In the rows, zero is written as 128.
One turn moves each row of this set onto another row. After a few examples, where does it send each row asked below?
Tusoz: [130 129 128 135 135 152 131 121 108 102 123 145  92 161 105 148 138 159
 137 158 107 147 124 160]
kasul: [130 132 131 147 103 125 126 119 109 156 159 127 102 126 133 161 142 144
 158 134 110 157 109 163]
luzer: [128 152 102  92 120 137 134 135 115 151  85 105 139 133 133 127 102 128
 142 108 116  94 120 116]
dobe: [106 107 133 133 128 160 139 131 115 133 127 142 108 151  93 161 144 158
 140 117  91 129 111 140]
vis: [134 142 143 133 130 132 107 125 140 153 119 121 171 155 126 151 128 114
 141 169 136 113 118 115]
vinaf: [124 135  74  95 104 138 156 111 127 131 114 116 113 139 135 120 121 114
 127 116 144 128 114 121]
defi: [155 139 135 102 140 121 115 134 134 148 116 105 113 117 133 128  82 140
  99  93 135 129 159 131]
bava: [145 167  98  91 124 131 126 129 111 128  80 107 128 141 143 118  97 128
 141 137 124 107 131 130]
gogu: [140 111 158 136 151 111 132 106  85 128 144 111 111 113 104 161 131 152
 132 138 110 131 118 154]
Tes: [124 123 122 142 110 123 137 112 113 150 159 130 107 124 134 157 141 157
 151 141 102 152 108 172]
sedet: [115 119 156 128 136 126 114 126 154 150 128 126 148 160 133 174 104 108
 122 140 155 144 151 144]
bove: [105 113 143 136 126 153 141 131 103 139 123 132 107 153  90 168 142 141
 147 108  96 131 111 135]
ruba: [133 138 136 136 131 144 127 118  97 104 114 136  87 164 104 151 137 140
 147 159 113 154 124 159]
loz: [151 150 118 110 110 129 114 139 147 165 120 116 106 126 149 130  90 136
 113  92 137 148 153 136]
vuk: [121 134 162 128 130 122  96 169 138 142 127 139 155 154 149 157  99 141
 132 132 134 134 158 139]
kiga: [139 125 102 126  95 111 111 147 111 102 135 139 105 143 137  91 135 164
 123 108 118 143 126 133]
Lem: [131 105 145 132 151 112 142 103  97 130 152 123 118 115 109 154 131 160
 127 143 104 130 115 165]
mefaf: [120 105  97 107 122  92 132 139  79  98 125 129 107 132 139 109 114 150
 124 118 130 126 130 149]
Lufik: [149 120 104 100 127 142 124 114 141 128 149 105 121 119 138 124 116 128
 110  81 134 137 125 107]
dibis: [131 106 116 121 113 109 120 145 105 106 131 129 118 131 121  98 133 165
 111  85 111 121 124 119]
biret: [122 130 165 128 137 120  96 167 134 138 124 137 157 151 143 156  96 141
 131 131 137 131 160 135]
sene: [115 142 152 128 117 103 124 156 122 166 106 138 167 155 133 136 113 130
 139 160 129 102 139 132]
vezun: [114 119 155 131 138 126 115 125 152 154 131 127 151 158 132 174 103 108
 125 137 152 142 151 142]
Geve: [162 133 100 100 123 138 117 109 137 110 147 109 110 123 145 113 114 127
 111 109 143 152 133 122]
Tivu: [133 141 145 131 132 131 109 126 140 152 117 122 171 154 123 154 129 114
 141 168 137 113 120 115]
sime: [100 103  86 110  99 102 137 150  91 122 130 133 110 133 144 115 121 148
 134  99 122 127 119 146]
pakuf: [130 124  90  90 129 132 156 102 114 116 108 106 116 134 121 115 114 115
 113 118 145 115 119 117]
Sil: [118 142 151 129 120 101 123 155 122 158 107 136 165 155 136 133 109 131
 138 168 131 103 140 136]

gogu moves to ruba
defi moves to bava
And these:
mefaf moves to kiga
Lufik moves to pakuf
Tusoz moves to Tes
biret moves to Sil

